In the data rows, 500 means zero.
Every row has a hidden score. In each pair, how much higher is the second row's than the first's? 7 means about the same, 15 much higher and 0 much lower.
[483 695 730 568 501 552 465 450 517 481 575 473]
[783 381 750 368 339 394 532 685 353 651 713 670] 1
[586 527 438 703 874 769 644 622 671 581 783 847]
[593 397 660 269 503 286 559 373 534 418 201 549] 5
[428 346 438 640 529 713 540 621 666 529 725 470]
[310 212 241 591 577 579 260 412 561 202 540 547] 4
[359 409 312 221 478 369 475 229 189 360 345 290]
[470 305 331 290 356 482 429 554 437 146 262 258] 1
[564 604 747 721 569 640 352 395 513 279 591 620]
[412 319 350 438 488 380 583 328 291 584 565 337] 6
[627 266 338 227 405 516 304 463 584 233 230 264]
[428 438 350 402 424 472 602 386 374 617 635 379] 15
[529 539 405 570 705 653 233 449 465 604 555 688]
[325 442 453 323 514 518 443 571 314 287 214 404] 0
[549 468 518 765 698 743 503 614 728 370 723 608]
[640 480 667 574 602 333 151 296 556 540 187 639] 15
[477 367 367 442 545 490 506 572 530 327 315 436]
[434 690 371 380 648 413 501 453 533 511 605 462] 13
[404 542 515 655 581 438 586 657 624 533 315 662]
[468 426 324 360 317 579 573 627 672 644 615 398] 5
[591 581 435 485 406 671 671 772 692 679 679 469]
[384 688 630 396 284 521 527 368 625 527 556 560] 11
[472 568 337 346 446 364 585 299 333 330 321 698]
[494 681 716 471 366 277 636 405 492 583 487 338] 15
[652 352 520 434 694 651 513 647 645 363 298 568]
[590 256 323 360 531 583 511 547 571 221 241 457] 5
[348 439 506 534 312 467 285 294 368 229 513 305]
[484 371 536 442 318 304 542 366 241 384 345 539] 4
[392 339 377 638 323 602 580 607 435 641 428 363]
[376 396 288 621 425 456 498 584 463 567 323 436] 7
[736 758 757 708 543 522 225 418 530 554 291 544]
[340 325 276 283 346 364 544 227 306 482 523 261] 0
[410 332 500 607 334 591 598 691 413 676 443 285]
[423 709 657 376 407 299 568 381 327 420 531 609] 6
[491 560 457 767 525 497 629 707 430 675 346 600]
[506 694 706 444 348 389 525 372 490 651 640 428] 10
[445 598 562 610 672 580 563 675 538 661 342 696]
[443 311 363 539 351 636 570 694 527 582 395 340] 4
[519 595 365 306 401 435 465 613 572 620 618 715]
[539 375 493 782 748 753 498 620 703 427 724 713] 7
[543 562 590 490 815 715 634 441 551 604 766 603]
[420 296 359 394 471 332 558 319 315 575 584 253] 9
[429 409 584 433 575 270 550 420 238 451 252 591]
[640 700 686 634 388 572 294 366 345 278 420 369] 12
[374 657 636 662 649 643 407 595 341 284 593 698]
[695 394 467 694 662 546 242 326 632 648 353 756] 15
[501 571 561 755 500 440 759 637 409 461 387 591]
[640 494 639 327 570 307 371 448 416 230 429 628] 2
[424 379 519 629 422 492 519 713 315 588 474 464]
[421 449 446 579 456 563 454 487 626 355 622 389] 7
[398 598 494 448 371 546 634 499 634 520 646 421]
[437 427 363 416 473 469 684 378 386 660 642 355] 7
[376 436 339 334 384 556 506 521 590 530 566 276]
[375 448 330 623 548 603 407 620 512 390 519 662] 7
[437 715 667 371 350 557 551 384 613 579 591 587]
[380 565 591 364 531 166 299 173 395 474 301 482] 9
[494 483 379 657 635 616 480 697 675 595 453 642]
[329 526 424 393 608 534 369 416 493 497 577 564] 6
[454 399 497 724 518 575 557 695 401 654 477 578]
[670 673 505 653 367 467 232 350 252 355 287 426] 10
[669 666 738 645 511 358 203 339 506 512 292 564]
[642 356 434 366 653 450 429 494 673 582 633 729] 0
[433 505 319 276 477 523 555 536 608 625 541 324]
[408 591 372 379 589 543 177 403 347 410 499 635] 8
[702 470 802 777 568 702 434 616 432 435 697 641]
[525 485 375 459 402 438 633 620 588 567 697 380] 6
[376 553 646 341 282 249 543 327 495 520 502 504]
[608 388 655 677 322 686 422 541 366 290 605 356] 2
[441 409 519 473 336 590 642 687 372 458 339 359]
[555 531 354 331 481 519 564 609 571 628 608 322] 10
[346 555 513 400 553 219 442 276 585 421 269 642]
[424 408 296 561 585 651 404 589 629 303 579 665] 1
[458 473 316 313 331 510 521 553 570 545 516 278]
[440 590 681 392 340 305 562 330 486 601 589 551] 13
[580 790 572 472 724 650 726 682 779 722 687 513]
[727 374 409 330 677 574 403 508 631 498 474 596] 2
[714 745 748 698 498 452 296 397 493 687 353 558]
[719 577 536 629 531 328 204 357 341 512 222 586] 2
[370 275 236 377 411 303 512 246 255 489 506 291]
[552 322 679 636 298 486 447 600 328 432 589 283] 7
[322 303 266 528 573 615 410 455 521 449 571 599]
[390 379 326 403 355 422 563 296 340 585 587 327] 10
[731 393 485 357 646 600 470 575 733 443 503 490]
[584 532 550 716 621 479 763 609 796 716 499 510] 15
[403 675 575 282 354 542 557 578 434 466 502 255]
[489 400 521 760 569 687 575 686 605 559 623 611] 11
[521 637 377 702 591 412 620 599 572 407 406 596]
[566 575 587 714 572 606 337 341 698 320 533 624] 11
[496 406 295 208 251 463 450 588 466 466 415 267]
[757 359 543 372 642 585 446 549 665 472 577 679] 7
[633 285 386 308 607 337 349 385 572 540 551 615]
[324 401 292 593 353 267 461 515 282 510 205 425] 10
[522 347 295 663 615 641 204 428 628 293 556 718]
[501 446 368 419 492 477 556 501 419 414 638 342] 4
[478 396 464 615 587 586 282 391 566 316 433 588]
[798 832 813 772 725 362 366 521 700 721 389 758] 15
[394 329 348 613 625 425 599 619 426 468 296 584]
[473 575 499 806 641 672 660 760 702 670 511 645] 13
[592 533 612 717 642 623 378 416 636 314 566 647]
[500 783 749 539 435 444 658 475 321 330 353 432] 4
[650 365 433 360 372 678 509 708 607 399 376 407]
[435 390 368 461 543 453 632 338 354 639 639 408] 15
[521 487 469 474 506 575 673 394 503 731 716 429]
[498 438 389 765 744 766 465 589 676 392 740 745] 3
[486 383 437 715 659 594 540 716 512 641 511 685]
[360 375 322 331 397 400 560 271 289 589 616 315] 7
[453 372 431 448 402 406 667 543 693 436 345 401]
[410 648 661 362 409 244 581 349 482 304 362 324] 9
[661 390 566 328 687 411 467 648 355 367 469 431]
[308 348 375 429 431 558 462 529 526 480 541 398] 14
[625 543 594 683 618 548 243 350 695 544 359 638]
[626 662 710 705 687 412 289 396 715 479 381 707] 7
[549 588 630 623 551 315 163 251 547 446 236 513]
[403 397 529 570 346 592 386 450 372 361 607 351] 0
[450 440 574 637 599 667 440 544 486 446 642 582]
[551 777 777 557 447 399 567 434 577 607 487 410] 14
[752 590 741 378 551 672 439 528 421 256 342 355]
[675 632 387 399 358 624 500 692 692 450 539 571] 10
[701 401 457 393 690 472 411 491 710 535 639 545]
[307 338 261 522 578 486 234 380 521 158 480 547] 5
[347 310 403 601 242 323 521 579 190 582 275 266]
[592 541 544 678 686 490 237 332 653 416 387 716] 10
[348 384 279 672 386 531 477 669 445 539 432 465]
[418 470 381 685 494 382 623 619 314 561 265 582] 7
[400 608 393 240 614 273 559 340 521 241 249 471]
[585 513 560 714 709 629 284 381 613 267 557 705] 13
[255 482 270 580 491 229 531 447 326 302 323 488]
[831 432 757 372 355 437 596 744 375 719 769 737] 5
[622 717 549 655 838 807 848 827 863 847 833 743]
[567 636 594 581 582 500 641 600 775 440 495 803] 5
[486 337 395 521 430 642 623 721 653 643 414 367]
[374 274 327 327 276 524 454 515 326 446 462 183] 5
[462 494 401 756 596 587 625 737 651 643 480 630]
[614 572 743 741 662 728 462 562 478 548 723 696] 7
[460 767 695 375 350 342 616 406 354 411 461 530]
[445 578 501 385 447 644 606 672 559 599 458 363] 5
[411 333 362 638 658 649 356 588 587 368 574 663]
[713 467 359 372 354 585 443 678 600 462 576 681] 5
[387 463 581 540 371 655 523 603 349 574 645 332]
[487 704 711 392 503 735 494 493 537 599 601 416] 8
[335 327 284 307 398 317 498 254 315 561 405 211]
[634 308 432 294 591 318 288 363 553 470 561 393] 5
[542 855 796 511 438 631 632 507 767 629 733 714]
[753 360 400 562 321 375 209 427 419 316 345 416] 3
[309 230 246 410 324 275 393 252 236 481 487 231]
[515 374 408 426 722 554 628 616 465 298 336 691] 0
[383 526 375 406 476 532 561 503 611 524 669 347]
[385 415 355 375 429 439 543 332 360 602 656 360] 9
[520 596 538 648 740 572 571 700 617 570 349 643]
[588 351 384 252 385 465 471 576 364 586 506 332] 3
[805 786 572 399 577 665 413 550 363 448 342 393]
[269 251 235 342 563 204 478 220 225 459 241 388] 9
[583 482 380 404 573 655 628 651 604 659 514 408]
[459 764 785 595 444 786 660 727 414 702 725 457] 11
[679 597 417 406 462 602 721 748 658 774 756 556]
[714 537 717 610 492 517 209 299 482 503 338 565] 14
[605 507 675 807 452 818 646 766 636 561 821 516]
[513 678 775 502 482 413 664 470 681 651 665 681] 10
[693 697 768 760 597 551 329 383 596 477 400 665]
[595 755 646 869 836 752 746 840 705 794 527 852] 4
[614 646 420 445 510 595 698 763 729 721 735 774]
[678 359 271 312 575 572 228 416 571 559 433 310] 8
[494 515 399 777 650 748 602 769 782 659 677 609]
[304 303 271 326 344 300 447 255 310 552 477 222] 7
[522 462 276 258 420 359 493 511 329 582 523 280]
[430 623 402 334 585 449 562 504 568 539 650 430] 8
[375 423 356 383 429 437 613 342 297 593 598 345]
[459 382 418 475 424 668 579 653 571 462 355 377] 2
[832 471 649 432 720 714 373 624 510 514 405 455]
[700 249 459 261 557 314 152 277 553 550 561 442] 13
[391 321 369 583 289 489 543 638 383 587 410 361]
[323 252 306 564 297 418 515 599 271 511 311 261] 6
[488 679 479 719 664 433 727 699 609 623 344 691]
[587 767 534 384 595 514 643 591 714 643 645 415] 6
[386 642 632 304 296 467 497 327 652 442 567 528]
[442 377 361 707 679 620 290 429 542 276 655 699] 5
[487 642 657 664 504 726 533 601 556 507 751 458]
[497 308 319 380 652 338 434 433 489 355 446 550] 1
[577 246 337 229 427 451 267 482 543 270 310 268]
[388 505 361 589 604 480 515 597 622 566 266 585] 15
[432 712 495 343 435 372 477 350 447 314 303 362]
[355 462 332 320 311 500 544 515 569 519 591 242] 7
[445 446 384 671 600 600 469 706 643 617 382 690]
[588 323 330 445 389 291 218 332 214 548 583 296] 9
[381 392 502 690 352 388 524 593 252 535 262 351]
[610 453 492 443 549 388 600 644 560 368 370 458] 0
[492 354 464 688 597 549 402 625 411 502 533 659]
[464 355 355 670 601 667 362 557 634 236 624 595] 4
[478 745 513 388 719 313 532 415 609 526 623 512]
[346 351 406 559 591 609 551 667 616 575 477 577] 4
[389 396 324 325 364 425 535 307 287 590 606 295]
[434 397 663 636 339 505 528 655 246 629 437 465] 8
[462 429 434 376 398 554 521 636 410 268 278 316]
[639 403 666 746 653 702 509 658 555 473 754 744] 14
[472 404 387 436 468 499 611 389 403 657 646 365]
[546 460 762 700 559 508 606 501 465 531 378 494] 8
[452 434 371 714 511 602 619 741 579 668 413 529]
[432 536 303 284 471 447 550 467 523 543 584 357] 4
[449 408 529 584 422 537 289 352 502 197 517 428]
[704 287 619 288 638 457 475 627 298 484 371 497] 0
[358 436 476 517 461 543 396 441 469 475 479 438]
[381 512 402 584 488 324 553 619 373 573 269 509] 7
[480 701 703 426 705 313 567 391 524 327 297 640]
[502 597 613 526 558 284 130 367 515 353 505 585] 13
[361 330 359 607 624 553 421 505 431 378 620 638]
[341 277 280 552 221 330 505 505 210 417 185 265] 8
[528 646 596 479 532 728 749 737 650 710 759 760]
[520 479 352 283 287 467 458 609 520 586 612 478] 7
[384 467 358 377 169 142 328 115 104 451 440 196]
[794 424 381 662 415 434 287 379 404 330 354 379] 4
[493 497 657 640 415 699 491 590 490 440 690 423]
[517 633 420 584 757 520 528 512 571 338 616 657] 5
[310 350 404 336 392 446 467 593 223 203 142 314]
[505 218 614 529 184 400 368 544 223 381 481 249] 15
[422 355 399 681 612 548 307 379 599 206 523 629]
[472 561 615 514 245 371 499 362 191 308 218 233] 8
[378 508 599 517 548 266 357 250 607 490 300 606]
[552 505 437 694 657 665 331 469 389 543 606 696] 4
[461 487 425 544 539 482 686 394 413 649 670 436]
[511 608 695 517 363 350 527 385 400 600 428 340] 10
[427 737 733 460 419 578 595 393 679 594 673 638]
[210 189 225 231 367 267 417 167 162 379 435 170] 1
[704 490 441 490 763 727 354 396 645 680 515 698]
[445 347 341 322 620 294 524 330 259 541 296 510] 2
[564 382 567 450 730 370 645 561 334 497 358 461]
[792 525 781 457 519 644 729 415 742 714 496 824] 13
[505 453 444 599 575 505 640 425 402 688 723 441]
[436 704 654 374 301 508 572 340 688 534 605 554] 7
[390 323 336 579 585 552 241 454 553 182 588 596]
[601 430 531 479 614 474 625 720 549 388 414 449] 4
